One turn moves every row onto another: examples first, then more rows asked:
Q_670: [-14  46  15  10   2  -5 -12 -25   1 -28   5   0  -2  17   2 -10   7  36
  28 -19   3   6  35]
Q_489: [ 18   1  14  -1  24  -5  11 -11  17 -22  17   7 -28 -34 -16  23  -5  38
  15 -13 -22 -27  -6]
Q_343: [ 14   0 -12   4  25  18  -8   8  29 -31  -3  23 -18 -26  18 -23 -17  39
  38   7 -35 -30  22]
Q_208: [-12   7  20 -10  32   1 -25 -41  16 -13   6   8 -27 -27  26   8 -13  35
   2 -21  21 -14  32]
Q_531: [  2  15  -1 -11  18 -21 -41 -25  26 -21 -20   0 -34 -22   8  -2   3  65
  17 -16  24 -18  22]
Q_119: [  4  -1   0  -4  23  31  -9   0  41  -7  -1   3 -22 -16  37 -33  -4  26
  47  -7 -24 -29  30]
Q_592: [ 19   7   7  -1  30   6  -9  10  33 -34  -2  17 -33 -37  23 -19  -8  26
  37  -8 -33 -40  16]
Q_917: [ 19  29  -8  15  26  16  -6  -3  52  -8  -3  17  -3 -21  19 -27  -8  41
  27  13 -17 -14  28]
Q_664: [  7 -11   8   9   9  28  -2 -14  -8 -10  13  16  -5 -23 -15  -9  16  60
   2  -1 -30 -27  17]
Q_278: [ 11 -12  29  -5  -3  -2 -10 -21  40 -25 -18 -20  -7   1  10 -37 -14  38
  28 -40 -22 -26   4]
Q_81: [-23  24  16   6   2 -10 -27 -23  23 -19   3  -4  -5   8   1  -6 -15  17
   6   2  11  21  19]
Q_217: [-32 -12  -1 -16  18 -10 -40 -33   0 -36  -8  -2 -30  -4  -2 -26  -1  55
  18 -14   0 -32  16]
Q_93: [ 15  -1   7  -5  17  13 -14  -1  49 -21 -10 -13 -25 -12  37 -37  -3  33
  46 -17 -23 -39  16]
Q_129: [ -8  -5  -4   2  15   7 -21 -41 -13 -42   6   9  -8  -1  30   2 -10  52
  19 -31   7 -23  25]
Q_934: [ 18   3  27   4   1  -4  -8   5  20 -27 -13  -8 -35 -17 -19 -19  24  30
  39 -37  -8 -28  -1]
Q_79: [ 11   3  -5  -1  25  19   6  -5  56 -13  -7 -12  -6 -15  24 -19  -8  56
  29  12 -21 -30  31]
Q_404: [  7 -20   2 -11   7  13  -1 -22  31  -7  14 -33  -1   2   5  18  -4  37
  17 -24 -16 -26  -9]
Q_607: [-13   2   2   0  14   4 -17 -40  -3 -42   9  11  -2   2  28   7  -4  55
  19 -33  10 -23  32]
Q_830: [  9  -5 -12  -5  35  15   4   5  30 -29   9  -5 -18 -29  19  11   2  31
  25   7 -27 -42   6]
Q_806: [  7 -26  -6   8  -2  21 -24 -17  22  18 -12 -11  -5 -11  -6 -18  18  62
  11  -4 -14 -21   4]
Q_295: [ 24 -17  22   3 -11  24  -1  -7  11  -7  12  -3  -6 -17   6  19  11  22
  13 -29  -6  -5   2]
Q_874: [ -3  41  -5  25   9 -11 -33 -16  29   1  -8  17   0  -3  -5   0 -13  29
  22   3   0  11   9]
Q_246: [-20   6  22 -13  28  -6 -29 -35  24 -17   7  10 -24 -24  22  11 -10  33
   1 -18  23  -9  32]
Q_4: [ 22 -16  12   6   2  19  -6 -13  24  -9  16 -24  -4  -7   5  19  -9  23
  12 -36  -9 -20  -9]
Q_450: [-26  38  -1  10  12  -3 -37 -18  12   7  -1   9 -16   9 -21 -26   4  28
  36  -3 -16  -5  12]
Q_169: [ 16 -14  16   1 -15   5 -15  -4  17  -1 -16  -9 -25 -11 -21 -18  27  42
  36 -31 -13 -20  -3]
Q_661: [ 21  -3  31   8  -2  29  -9   2   4 -16   4  28 -19 -30  16 -17  22  33
  13 -13  -5  -4  25]
Q_193: [-23  36  25   4   5 -10 -14 -36  10 -29  13   8 -10   4   9  -4  -1  30
  18 -27  14   5  35]
Q_405: [ -6   9 -10   6  29  38  -7   0  30  -8  15  14  -5 -12  27 -23   5  11
  31  10 -21 -15  24]
Q_689: [-27  36   1  13  15 -10 -26 -34  -7   0   6   8 -20   4 -22 -17  -4  30
  35 -18 -17  -9  21]
Q_873: [-17  41   4  20  -1   4 -11 -21   5 -23   7   7   7  25  -2 -23   2  43
  31  -4 -12  -3  21]
Q_231: [ -3  10  -5  -5  14 -25 -47 -25  28 -20 -17  11 -31 -16   5   1  -1  65
  23 -18  21 -19  17]
Q_230: [ -9  10 -16  -5  24  23 -21   8  46  -2  -2   0 -15  -9   7 -37  16  28
  33  19 -18 -21  18]
Q_283: [  4 -10  -4  -4  25  13   4 -12  50 -20   2 -29  -7  -7  27 -14 -10  46
  23   2 -27 -43  11]
Q_682: [ -3  -9 -17 -11  29  23  -7  12  38 -21  -1  -3 -17 -22  12  -5   6  34
  29  22 -25 -29  18]
Q_280: [-20  22   7   3   1 -24 -37 -29  33 -20  -6   0 -12   0   2   3  -7  30
  13 -13  26  13  16]
Q_115: [-27  27  14  16  10   8 -17 -18  19 -10  11   6   5   8   9  -5  -6   9
  14   5   3  16  16]
Q_179: [ 25   6  26   9  20  -5   3 -10  27  -5  13  -3 -34 -34 -24  10  -9  36
  12 -23 -14 -26  -6]
Q_975: [-28  14 -13   7   7 -25 -45 -35  13 -11  -3   4 -16   3 -19  -3 -13  39
  20 -15   0  -7   5]
Q_61: [  8 -20  33   5 -11  13   7 -23   9 -22   0  -9   2  -5 -18 -22  -6  46
   8 -25 -33 -23   5]
Q_854: [ 19 -15  30  14  -6  15 -24 -12  38   4 -21   7 -15 -25  14 -39  -1  47
   6  -9  -1  -2  15]
Q_951: [ 18   3  29  -4   8  -8  -9   4  20 -30 -14  13 -41 -28   0 -16  15  20
  43 -37 -12 -22   3]
Q_269: [ -9  22 -18  21   6 -20 -41 -25  14  -2  -5   8 -12   2 -11   3 -17  33
  26  -6   4   9   2]
Q_787: [  8 -18  32   5  -5   6  -4 -15  24 -36  -9 -20  -1   1  -6 -30 -11  29
  15 -38 -21 -26   0]
Q_135: [-38 -10   1 -12  18  -9 -37 -38   2 -29  -2   4 -27   0  -3 -24  -2  54
  24 -24  -3 -35  19]
Q_668: [  5  12 -22  15  18  21  -4  -1  32 -27   3  13   7  -2  11 -36  -6  48
  29  17 -32 -24  20]
Q_881: [ 26  -4  39   8   0  -4  -5 -14  33   2  -4  10 -28 -38 -19  -7 -11  40
   7 -17 -14 -10   0]
Q_239: [-26  29  -4   8   8 -11 -25 -40 -11 -20  16  14 -14   9 -10  -3   0  40
  33 -33  -7 -14  21]

Q_230 turns into Q_917
Q_269 turns into Q_81
Q_343 turns into Q_682
Now find these:
Q_787 turns into Q_934
Q_854 turns into Q_661
Q_129 turns into Q_217
Q_592 turns into Q_830
Q_874 turns into Q_115
Q_278 turns into Q_951
Q_975 turns into Q_280
Q_246 turns into Q_607
Q_881 turns into Q_295

One turn moves every row onto another: examples first, then more rows asked:
Q_569: [ 11  -1  -5 -40   7   9  30  13   5 -21   0   3  33   5   7  12  29]
Q_841: [-10 -24  -1 -11  12   7  24  14  39 -28  20  34  19  15  21 -39  30]
Q_507: [-19 -23  23 -14  39   5   7  47   7 -37  22  12  11  23   4  -7  24]
Q_844: [-12 -26  22 -14   2   3  18  30  37  16  29  18  22  12  17 -34  36]
Q_139: [-20 -14  18 -12  14  -3  -9  37  44 -13  -1  30  21  14  -9 -17  -9]
Q_11: [-22  -9  -8 -15   7  38  20  36  13 -23   0  27  24  29   2 -29  38]
Q_611: [-17 -28  20 -10  -5  14   8  -6  22  22  36  26  18   5 -27  -9   1]
Q_803: [-23 -12  43 -19 -10  12  26  27  -6  20  12  -8  17  17  -6 -13  17]
Q_497: [ -9 -22  13  -8  14   2  41  -5  25 -35  15  41  46   9  14 -12  22]
Q_383: [ -2  -9   6 -19   3   4  16  -8 -12 -32  -1 -12   8  12  13 -15  16]
Q_32: [-17 -13  25  -8 -12   5 -12  -1  31   1   5  31  27  20 -31 -16  -8]
Q_333: [  1 -28  38  -3  -5  12  11  18  -4  -8  19  -9  32  43 -23  -8  32]
Q_128: [ 10 -36  11 -16   9  34   4  13 -10  17  23  18  15  21 -28 -16  19]
Q_92: [ -2  13  26  -2  22  14 -16   6   5   7  -6  28  10  22 -12  12  29]
Q_300: [-33  19  29 -20   0  28  -4   5   3 -23   9  15  29  16 -26 -12  -3]
Q_104: [  9 -10  32 -16  29  19  28 -10 -15 -34  24  20  34  10   9 -18  21]
Q_382: [ -2 -31  11 -24  -5   2  15  -8  19   6  41  13  34   3   3  18  12]
Q_303: [-16  -9  21 -22  39  23  28  41  19 -14  17  31  30  28 -24  -3  45]
Q_931: [-14  -5  25   5  11  -2  16 -11  21 -16  -7  39  34  15  19  12   5]
Q_200: [-27  17  10 -28  29  21  10   5   5   3  -6  25  -3   0 -17  -6  14]

Q_844 turns into Q_139
Q_104 turns into Q_128
Now find these:
Q_803 turns into Q_507
Q_841 turns into Q_32
Q_200 turns into Q_383

One turn moves every row onto another: examples first, then more rows asked:
Q_683: [-38   8  -3  27 -40 -26  -7  10 -11  -7 -19  14   3  -3 -20  10  11   9
  16  37   3 -18  10   3  -3]
Q_610: [ -5 -14  24  -6  -1 -31  43   6  -3   6  -2   1  -3  -5  -6  10  28  -2
  30  14 -21  24   7 -10  -9]
Q_3: [-20   0 -25  22 -27 -14  16 -17 -37  -7  20   4   0  -5 -12  16  13  16
  10   0  -3  14  34 -23 -16]
Q_17: [-14  -3 -24  13  -4 -49  -1   8   1 -19 -12  11  13  -4   4   5  41   0
  -5   4 -21  17   2  -2   3]
Q_33: [-33 -16  22   7  -7  -1   5 -10 -24  -6  16 -23   2  25  26  16   8  -9
 -26   1  13  13  13 -21  -8]
Q_659: [ -2   2 -18  27 -15 -26  11  -7  -4   0  -6 -36 -21  13   8   8 -20 -12
   2   8  -1  25  25 -16   1]
Q_273: [-20 -46  -7  19 -20 -26   6   0 -15  -8 -25   2   5  -3  -2  18  56  12
 -13  14  16  -8   8   7  -9]
Q_764: [-42 -20   7  -2  -4  -2  -3   3 -10 -14  16   2 -14  27  -9  18   0 -11
   6   3   6  12 -29  14 -11]
Q_527: [-19 -21 -12  22 -29 -40  15  10  28  -4 -18 -22  19 -14  -1  -2   8  -1
  24   8  -6   4 -21  19  -8]
Q_729: [-30 -29  -6  17 -23 -14  18 -16  -3   3   1  16   8 -15  26  -6  -1 -21
 -26 -23   4  16  -6 -26  14]
Q_758: [-22 -12 -27  -7 -27 -32  11  10 -37  11   0 -14  -6   9 -12  12  -4 -32
  11  20   8  -9  22   7 -25]
Q_108: [-26 -24 -14  18 -37   9  16  -3 -17 -20 -12  -3   6  20  18   4 -15  -8
 -29   2 -28  12  -5  18  -9]
Q_671: [ -2 -26  13   4 -47 -52  27  -4 -14 -28 -12 -13   2  10  14   3  32  -9
  10  13 -11  -8   7 -10 -17]
Q_853: [-30 -11 -22  20 -12  -9  24  -2 -21 -21  26   3  26  19  13  17  -8  18
  11   9  -7 -18 -14  -8  19]
Q_167: [-38 -33  -7  13  -9 -17  30   7 -28   8 -21   5   3  23 -11  37  -7 -13
 -19 -19 -12  17 -26  -7   4]
Q_889: [-20 -15  -6  10 -36  -6  18 -22  -9  -1  -7  27  -4  -8  14 -10  -9   6
 -24  23  23  19 -16 -14 -11]
Q_984: [-37  12  -7  39 -18 -40  15  13 -10  -1 -38  -7   4  17  -9  20  19  -8
  22 -12   6  -7  19 -24 -11]
Q_222: [  4 -35  10  11  -6  -7  37   3 -16  11   7  12  31  12  16  11   2   6
 -22 -18   7  11 -13 -27   3]
Q_617: [-28 -63   0  17 -23 -26  21  20  -4  13   4  -8   4  16   8  15  39  14
  22  24  -7   3   2   5  -3]
Q_324: [-25  -9  32   3 -13  15  29   5 -24   7 -13 -25  14  23  -7  14 -17 -13
   3  -4   9  -4  15  -9 -13]
Q_657: [-49  -5 -13  15  -7   3   3   5   4  -5  -7  12 -12  11  11  -2   5 -14
  -9   5  36  27 -12  -8 -21]
Q_733: [-15 -20 -21  20   3 -39  37   9 -12  23  -8   7   6   6   5   9  38   1
  14  20 -32   9  -4  14  -6]
Q_575: [-11 -37  10   3 -29 -16  25  25  -5  17 -19 -35 -11  -6   1  12  26  -6
  18  27 -18  21 -16 -15  -8]
Q_989: [-26 -18 -10  29  -8  16  23  -5   2  -7   4  28  10   6  -4  10 -19  13
  17 -17   2  12 -10  -2  12]
Q_312: [ -8 -19  -6  35 -37 -21  60   8 -12 -14 -14  -3  32 -17  12  30   1 -17
  10  26   8   2 -20  -9   4]
Q_679: [-13 -28  21  24 -33 -19  -1  10   3  27 -39 -18  -7 -11   5   9  28  -3
  13  -5  22  12 -11  -3  -2]
Q_218: [-29  29   1  10  -7 -18  30  -5 -33  19   1  -9  13  15   7  18 -27   5
   7  10  -6   3 -12   2   0]
Q_473: [-14  -4   0  16  -9 -37  10  28 -24  21 -19  -7   9  -1   1  11  46 -28
   6  10   1  -9  11 -32  -2]
Q_944: [-50 -24 -15   3 -23 -13  31   7 -23 -15 -17  17 -23   3  16  21   5 -20
 -26 -19  16  17   4  -6  -2]
Q_388: [ -6  -9   3  19 -34 -40  42   6  -7 -16 -31 -26   5 -12  16  17  14   6
  -5 -15   7 -18  27 -14   0]
Q_152: [-11  -7   3  22 -36 -21   1   7  13  -8  -5 -21  20 -32  11  -6  13   5
  -3  20   1 -25  10   3  13]
Q_910: [-19 -27  21  45 -32   0  31   4   2 -13 -11 -13  -8   5  16  29 -10  -7
  -2  21  14  12  23  15  15]
Q_325: [-35  -9 -14  60 -29  17  20   6 -21   5   2   0  20 -23   4  25  26  -8
  -1   8  -4   7   6   4   1]
Q_750: [-26  -3 -10  11 -31 -16  18  15 -18  11  29 -11  37 -20   6  15  13  -4
  24  14  27   3  -2  -6 -23]
Q_512: [ -3   1  20   0 -37 -50  13  11  -2  -5 -26  14 -14  -8   3  13   8   9
  20  -1  -5  31  -1  -4   6]
Q_198: [-19 -34 -16  19 -24  26  27  12 -26 -19 -12 -27  18  16   4  13   0  -9
 -10   5  -9 -25  -7 -12   3]
Q_970: [-13 -34  -3  24 -12 -32  31   0   1 -16 -14  -7  12  21  -4  16 -11 -52
  20   9   1  -7  15 -11   8]
Q_983: [-22   8 -11  15  -3   6  29  -7 -40  19 -10  -1 -17  -4   4  28  -3  11
 -12   7  20  11 -18 -26   7]
Q_896: [ 10  -8  -3  -3 -17   7  15   3 -22   0  14   0  -2   5  18  -4   6   3
 -19  21   5   5 -36   2 -17]
Q_783: [-28 -19  -1   7 -18 -35  29  30  -8  15 -22  16   8 -16 -26  27  17  14
  20  22  21  -5   7  10   5]

Q_527 turns into Q_108
Q_198 turns into Q_388
Now find these:
Q_896 turns into Q_273
Q_657 turns into Q_733
Q_758 turns into Q_3

